Some points:
 30| 20|-30| 44| 51|-12|-40| 32|-24|-20|-11|  9|  3|-28|-19| -7|-32|-13| 17|-56| -2|-40|-30|-26|-24| 17|-32|-18| 12|-36| -4|-46
 16| 48| 38| -2|  8| 39|-14|  7|-69|  8|  2|  7|  4| 29|-24| -7|  0|-54|-42| -8|-45|-24| 28| 14|-24|-33| 54| 64|-44| 24|-10|-12
 40| 34| 11|-14|-27|  0|-53|-36|-45|-36|-26|-28|-20|-18| 12|-77| 18| 20|-79| 17| 23| 11|-34|-39| 17| 12| 10| 51| 28| -6| 52|-34
-17| -1|-34|-45|-57|-23|-22|-11|-48|-54|-15|-12|  4| 10| 20| 33|  3|-42| 27|-12| 14|-34| 68| 27| 32|-35| -6|-23| 13| 16|-57| 18
 -9| 14| 19| 31|-46| -9|-41| -7| 17|-21|  7| 25|  7|  4|  6|-31| 32| 16| 47|-14|-37| -9|  9| -9|-27| 18|-32| 30|  3|-71|-57| -3
 59|-43|  8| -5| 29|-10|  6| 74| 33| -8| 23| -4| 23| 14| -7|-52| 70|-16| 47| -7|-37| 15| 14| 29| 37| -7|-31| 46| -8|  9| 23|  6
  24| -25|  17|  32| -15|   8| -17|  42|  53| -24|  87| -16|  24| -38| -18|-100|  36|  11|  76|  15|  -1|  13|   9|  -6|  69| -45|   4|  35| -32|  10|  12|  20
 35|-22|-17|-19|-24|-65| 29|-12|  6| 16|  7|-15|-11|-44|-30|-44|-45|  7|-29|-10|-25|  1| 20| 22|-18| 37|  6|-10|-10|-10|-29| 28
 28| 21| -6|-25|-43| 18|-38|  9| 29| 23|  5|-47| -6| 24|-19| -4|-37|  6|-33| -3|-24|-10| 29|  3|-10|-28|-21| -6| -5| 29| 22|-51
-10| 16|-34|  6|-43| 61| -3| 50|-28| 68| 26| 71| 39|-35|-22| -9|-13| 41|-55|-67| 83| 10| 31|  8|-19|-10|-13|-24|-11| 19| 34| 50
  3|-33|-28| -4|-21|-36|  2| -2| 61| 22|-36|-37| 26| 11|  4| 25|-37|-20|-22| 15|  6|-21|  7|-55|-13|-25|-48|-30|-31| 28|  3|-19
  4|-26| 53| 22| 79| 10| 20|-29| 22| 19| 21| 62| 13|  3|-15| 11|-96| -3|-30| 30|  7| 24| 55|-19| 38| -8| -7|  9| 75|-20|-12|-51
-53| -1|-63| 25|-10|-35| 40|-28|  5| -4|-27| -8|  2|-10|  6|-45| 28|-60|-23| 10| 36|-10| 59| 19| 17| 18|-22| 23| -3| 41| 86|-59
-48|-17|-16|-13|  9|-20|-23| 47| 58| 38|-14| 19|-27| 21| 59|-15|-94| 32| 16|  2| -6|-30|-15| 16|  1|  1| 50| 43|-49| 13| 37| 37
-29| 22|-25|-44| -2|-20| 27| -8| 25|  4| 15|-24|-21| 31|-39|-14| 19|-11| -7|-11| -5|-13|  2| 12|-23|  9|-16| 14| -2|-18|-32|-26
  8| 16|-35|  9|-16|-14| 19|  1| 34|-13|-31| -1|-38| 21|-15| 25|-29| 11| 27| -3|-23|-14|-51| 42|-33|  4| 28| 31|-12| 29|  8|  1
  0|-15|-22|-15| 28|-34|-31| -8|-68|  2| -7|-38| -5|-41|  4|-23|-19|  7| 53|-42|-29| 47| 19|-20| -3|  6|  1| -9| 15| 34|-28|  9
  8| -9|-23| -8|-27| 29|-18| 15|-25| 26|-21| 19| -6| 40| 29|-52| -9| 10| 31|-16|-33| 29| 27|-14|-29|-15|-22|-37|-50|-33| -7|-47
-28|-33| -5|-31| 12| 12| 14|-21| 35|  7|-28|-13|  0|-17|-47|  0| 12|-12|-20|-26| 10| -5|  4| -5|  3| 19| -2| 22|-39|-23|-44|-16
 99|-63| 20|-73| 23|-10|  2| 65|-37| 19| 25|  6|-28|-26| -2| 14|-35| 44| 15| 36| 24|-19|-48| 49| 33| 28|-56|-13|-33| -3| 23|  7
-64|-12|-22| 22| 11| -3|-42|-23|-23|  5| 23|-11|  0| 14|-28| 14|-36| 27|-15| -5|-41|-32|  4| 30| 12| -6|-43|  7|  4| -1|  9|  4
-37| 43|  3|-49|  0|-10|-26| -4|-10|  5| 34|-42| 15|-33| 37|  4|-14|-33| 19| 18|-15|-12|  9|-10|-51| 25|-14| 17|-62|  1|-33|-31
-24|  6|-27|-45|-20|-54|-25|-26| 20|-22| 19|-20|  7| 11|-44|  9|  5|  5|  9|-20| -3|-34| 16|  5| -3|  6|-13|-34| 38|-41|-24|-22
  6| -5|-25|-39| 60| 45| 16|-23|-16|-16| 21|-64|-14|-15|  5|-60|-16|  4| 39|-64|-30|-23| 21|-20|-35| 35| 65|-56| 19|-16| 37| 18
-41|-34| -5| -4|  9|-12| -2|-16| 17| 12|-22| 12|-20|-24|-49| 11|  8| 20|  2|-48| 14| 11| -3| 16| -7|  9| 40| 49| -8| 36|-50|-24
-26|-87| 29|-18|-40|-11| 20|-46|-10| -7| -7|-14|  1| 19| 53| 12| 33| 10|-10|-35|-46| 27|-41|-97| -8|  7| -7|-10|-14| 21| -5|-19
 13|-37|-32|-11|  8|101| 15|-14| 36|-18|-15| 31|-48|-51| 30| 39| 17| 14| 16|  5| 19|-91| 25|  8| 29|  8| 50| 47| -2|-15| -4|-38
-26| 25|-33|-40|  4| 95| 14| 59| 34| 47|  0|  8| -6|-60|-48| 30| 27| 53| 15| 49|-20|  3|-38|-30| 24| 46| 36| 20| 33| 60|-27|-36
 22|  8|-51| 32|-30|-25|  7|  3| 17|  9|-31|  3|-78| 13|-28| 40| -9| 73|-13|-14|-25|  0| 13|  6|-30|-17|-11| 36|-13| 29| 34| 32
 48|-24| -9|  7|-21| -1| 90| 40|-34|-29| 65| 22| 25| 29|-33| 29| -7|-20| 42|-15|-44|-11|-17|  6| 32| -5| -6| 17|-30| 22|  6|  8
 -1|  4| 41|-41|  0|-26|-37|-42| -5| 16|-42|-29|  0| 22|-35|-25| -1| -7| 30|-14| -3|-36|-41| 19| 36|-56|  7|-28| -7| 64|-22| 30
 27| 35| 27|-17|  5|  4|-35|-41| 38|-51|  5| 45|-19|-52|-23| 37| 26|-53|-28|-30|-36|-35| 16|-15|-15|-21|  1|-12|-16| 17| 23| 57
  7| 34| 64| 39| 27|-31| 50|-32| 28|-16|  0| -7|-11|  2| 65| 30| -8| 39| 18| 20| 52|  2| 41|-54| 16| 71|-10| 44| 27| 47|-20| 44
-15|-16| 14| 54|  6| -3|  4| -1|-15|  6|-52| -5| 39| -9| 11|-21|  6|-33|-43| -9|-39|-39|-19|  3| 11| 38|-24|-23|-25| 33| 12|-11
-24|  4| -8|-14| 23| -2| 37| 34|  7| 20|-32| 64|-30|-43| 73|-28| 35|-32|-25| -2|-27| 17| -8| 14| -7|-25|-67|-35| 66|  1|-41|-22
-50| 28| 38| 15| 17| 14| 44|-52|-27|  3| 27| 33|  2| 44|  3|-19| 21| 23| -1| 31|  5|-24| 59| 29| 14| 77|-40|-38| 10| 48| 51| 16
  8| 53| 69| 20| 44| 29| 53| 41| 42|-33|-37|-42|-62| 40| 26| 16|-26|  3| 25|  5| 69| 27| 60|-30|  8| -1|-35|-10| 41| 38|  1| 28
-10|-57|-33|  8|-36| 76|-37| 55|-20|-27| 19|-23| 22| 66|  5|  0|-29|-61|-42|-15| 29| 20|-24|-13|-27| 39|-23| 43| 64|-23|-17|103
 66| -4|-28| 42| 36| 52|-39|-78| 60| -2| 63|-24| 85| 22| 68| 45| 38| 20| 15|-27| 24| 95| -1| 89|  0|-16|  0|  8|-27| 28|-14|-11
 29| 38|  5| 52|  8|-21| 47|-25|-11| 34|  6| -5|  9| 39|  3| -8| 15| 23| -5| -9| 41|-47|-22|-80| 28|-23| 18|-34|-26|-42|-55|-27
 17| 80| 19| 66| -2| -1|-20| 20| 24| 10|-11|-36| 21| 41| 17| 39| 24| 41|-31| 43|-36| 20|  0| 50| 82| 81| 49|-74| 14|-11|-57| 10
 24| -1| 48|-15|-52|-15|-32|-13| -1|109| 14| 33|-54| -4| -6| 57| 13|-61| 57|-10|-14| 30|  5| 23| 43| 15| 50|-15| 22|-46| 68|  4
-16|  3| -4|  9| -5|-18|-17|-27|-22| 97|-29|-23|-26|  5|-24| 45| 34|-54| 44| -2| 24| 31|-61| 13| 25| 15|-16| 21|  3|-53| 47| 19
-14|-22| 26| 31|-23| 14| 44|-11|  4| 26| 35|-18|-33|-18| 11|-54|  7|-13|-20| 14| 31|-37|-69| 37|-71|-35| -9|-25| 45| 41|-34|-15
  6| 18|-53|-12| 17| -7|-24|-13|-52| 23| -1|-17| 33|-47| 49| 27| 25| -8| -5| 56| -7|-18|-20|-54| -4|-47| 15|-10| -5|  3|-13| 55
There is one direction along which these points spread out most. Take the direction at right angles to it along which they spread out most. Go by this last direction. How many in every 100 of the points above lie lower along it than each point below? Round to a whole number. More than half of the points above lie lower than the first one.
 -9|  2| 20|  6| 33|-50|  2| 43|-24| 21| 22|-14| 19| 14|  0| 35| 56| -5|-13| 25| 45| 10| -4|  3|-40|  6| 52|-26|  8|-11|  6|-10 36
  4|  6| 29| -6| 16|  5| 63|-15| -2| 36|-40| -9| 89|-17| 16| -6| 20| 74|  7|  2|-28|  4| 39| 40|-46|-74| 19| 58| 24|-98| 33| 79 18
-24| 35| 66|-20|-67| -8| 19| 27|-29|-62|  3| 29| 67|-10| -3| 30|-32| 22|-13|-39| -7| -2|-65| 35|  0|-41|  4| 12| 41| -5| 50|-43 33
  0| 23| -2| 19| 10| -5|-52| 10|-10|-31| 10| 72| 12| -5|-35| 21| -6|-14| -8| 25|-16| -9|-20|-14|-32|-12|-67|  1| 20|-11| 28| 30 38
-17|-52| 22| 10| 19|-10| -8| 26|  5|-15| 12|-20| -7| 30|-13| 25| 59| 23|-24| 29| 30| 15| -2|-50| -9|-10| 53|-54| -6|-26| 32|  4 33
 15|  8|-52|-20| -7|  5| 31|-41|  0|-41|-20| 46| 51| 20| 11|-31|-48|-22| 16| 80| 23| 29|-22|-14| 26|  8| 47|  2| 71| -3|  2|-26 58
-30| 53| -5| -4| -9| 20| 43| -3|-16|-46| 37|-10|-39|-45|-18| 28|-40|-50|-11|-10|  7| 65|-54|-25| 50|-37|-46| -6|-45|-68| -6| 30 33
 12| 42| 18|-36| 22| 16|-15|-30| -7|-38|-58| 81|  7| 72|-24|-28| -8|  1| -4| 36| 34| 41|-19| -6|-20| 26|-15| -2|-27| -2| 24|  3 60
-27|-56| 44| 43|-20|  6|-14| 18|-41|-37|-20|-16|-12|-18| 16| 31| 13|  7|  5| 54| 27| -4| 42| 21|-43| -1| 29|-31|-21|-38|-20|-35 67
  2| -6|-32| -2| 57|-69|-35| 17|  9|-28| 47| 17|-13| 53| 52| 12| 42| 26|-56| -6|  6| 42| -9| 14| 21|-34| 52| -6|  4|-15|-25| -7 31
-15|-40| 13| 44| -9| 12|  1| -1| -3|-33|-48|-22|-13|-55|-26|-14|-14|-15| -8| 32| 19| 43|  2|  4|-35|-16| 17|-54|-36|  3|-17| -9 67
